[[  3.0   0.7  -3.2   2.9]
 [ 45.8   4.1  12.3  -9.0]
 [  2.5   1.1  -2.5  -9.1]
 [ -9.9   7.8   0.9  -9.6]
 [ 28.2   8.3  20.2 -11.2]]
=>
[[ 28.2   8.3  20.2 -11.2]
 [ -9.9   7.8   0.9  -9.6]
 [ 45.8   4.1  12.3  -9.0]
 [  2.5   1.1  -2.5  -9.1]
 [  3.0   0.7  -3.2   2.9]]

[[ 32.9  21.0  -9.1]
 [ 20.4   2.9 -56.5]
 [ 23.3   6.5 -19.3]
 [ 19.8   3.6 -50.0]
 [ 13.2  -9.2  57.3]
 [ 26.5   0.6 -39.7]
 [-19.0  26.1  40.4]
 [  2.0 -18.8 -33.8]
 [ -4.7   8.2  -0.8]
 [ 23.6  11.6 -13.5]]
=>
[[-19.0  26.1  40.4]
 [ 32.9  21.0  -9.1]
 [ 23.6  11.6 -13.5]
 [ -4.7   8.2  -0.8]
 [ 23.3   6.5 -19.3]
 [ 19.8   3.6 -50.0]
 [ 20.4   2.9 -56.5]
 [ 26.5   0.6 -39.7]
 [ 13.2  -9.2  57.3]
 [  2.0 -18.8 -33.8]]

[[ 54.6  -4.6 -21.9]
 [ 24.7  13.5 -38.9]]
=>
[[ 24.7  13.5 -38.9]
 [ 54.6  -4.6 -21.9]]

[[ 34.1  -5.4   5.7  15.8 -14.8   4.9  -5.5  49.4  20.2   8.3   4.8   4.4]
 [ 34.1 -38.6  17.3  -0.1 -24.1  -7.1   0.0 -27.0  17.0   6.5 -13.6   8.2]
 [-35.0  -8.2 -20.2  -3.0  11.3  -1.0 -31.1   1.5 -25.3 -13.9  29.0 -36.7]
 [ 13.1   5.8  37.0  22.7  -6.4  -6.6 -10.8  26.9   1.7  26.8 -22.7  11.9]]
=>
[[ 13.1   5.8  37.0  22.7  -6.4  -6.6 -10.8  26.9   1.7  26.8 -22.7  11.9]
 [ 34.1  -5.4   5.7  15.8 -14.8   4.9  -5.5  49.4  20.2   8.3   4.8   4.4]
 [-35.0  -8.2 -20.2  -3.0  11.3  -1.0 -31.1   1.5 -25.3 -13.9  29.0 -36.7]
 [ 34.1 -38.6  17.3  -0.1 -24.1  -7.1   0.0 -27.0  17.0   6.5 -13.6   8.2]]

[[  8.5 -26.3  17.4  40.0 -10.2  14.0   2.7]
 [  8.5  49.0 -17.8 -17.4  -5.3   3.7  29.7]
 [  8.5   8.4  20.6  24.9  37.8  29.2 -28.1]
 [  8.5  19.9 -14.5  -9.4 -10.9  37.1 -26.9]
 [  8.5  29.6   7.5 -21.9 -22.6  -0.3  13.7]
 [  8.5 -10.3  29.5  -4.1 -17.5 -51.6   5.4]
 [  8.5 -17.8 -25.2 -46.5  -1.8   4.6  28.4]
 [  8.5 -56.4 -11.8 -16.7 -22.3 -12.6  24.9]
 [  8.5   6.7 -41.5  -1.9   0.9  31.1 -14.6]
 [  8.5   0.4  21.5  -4.8  23.3  -0.9  26.9]
 [  8.5 -52.6  28.5  29.4   0.9   9.0 -23.7]
 [  8.5 -58.8 -18.2  -5.9  -9.1  -8.3   7.2]]
=>
[[  8.5  49.0 -17.8 -17.4  -5.3   3.7  29.7]
 [  8.5  29.6   7.5 -21.9 -22.6  -0.3  13.7]
 [  8.5  19.9 -14.5  -9.4 -10.9  37.1 -26.9]
 [  8.5   8.4  20.6  24.9  37.8  29.2 -28.1]
 [  8.5   6.7 -41.5  -1.9   0.9  31.1 -14.6]
 [  8.5   0.4  21.5  -4.8  23.3  -0.9  26.9]
 [  8.5 -10.3  29.5  -4.1 -17.5 -51.6   5.4]
 [  8.5 -17.8 -25.2 -46.5  -1.8   4.6  28.4]
 [  8.5 -26.3  17.4  40.0 -10.2  14.0   2.7]
 [  8.5 -52.6  28.5  29.4   0.9   9.0 -23.7]
 [  8.5 -56.4 -11.8 -16.7 -22.3 -12.6  24.9]
 [  8.5 -58.8 -18.2  -5.9  -9.1  -8.3   7.2]]

[[ 25.0  20.2 -24.0 -39.1]
 [-26.3   0.9  13.9   9.3]
 [ 25.5  14.3  11.8  38.5]
 [ 45.1  13.2  26.3  29.1]
 [ -9.3  -4.1  18.9  16.1]
 [ -9.0 -17.9  22.4  -6.2]]
=>
[[ 25.0  20.2 -24.0 -39.1]
 [ 25.5  14.3  11.8  38.5]
 [ 45.1  13.2  26.3  29.1]
 [-26.3   0.9  13.9   9.3]
 [ -9.3  -4.1  18.9  16.1]
 [ -9.0 -17.9  22.4  -6.2]]
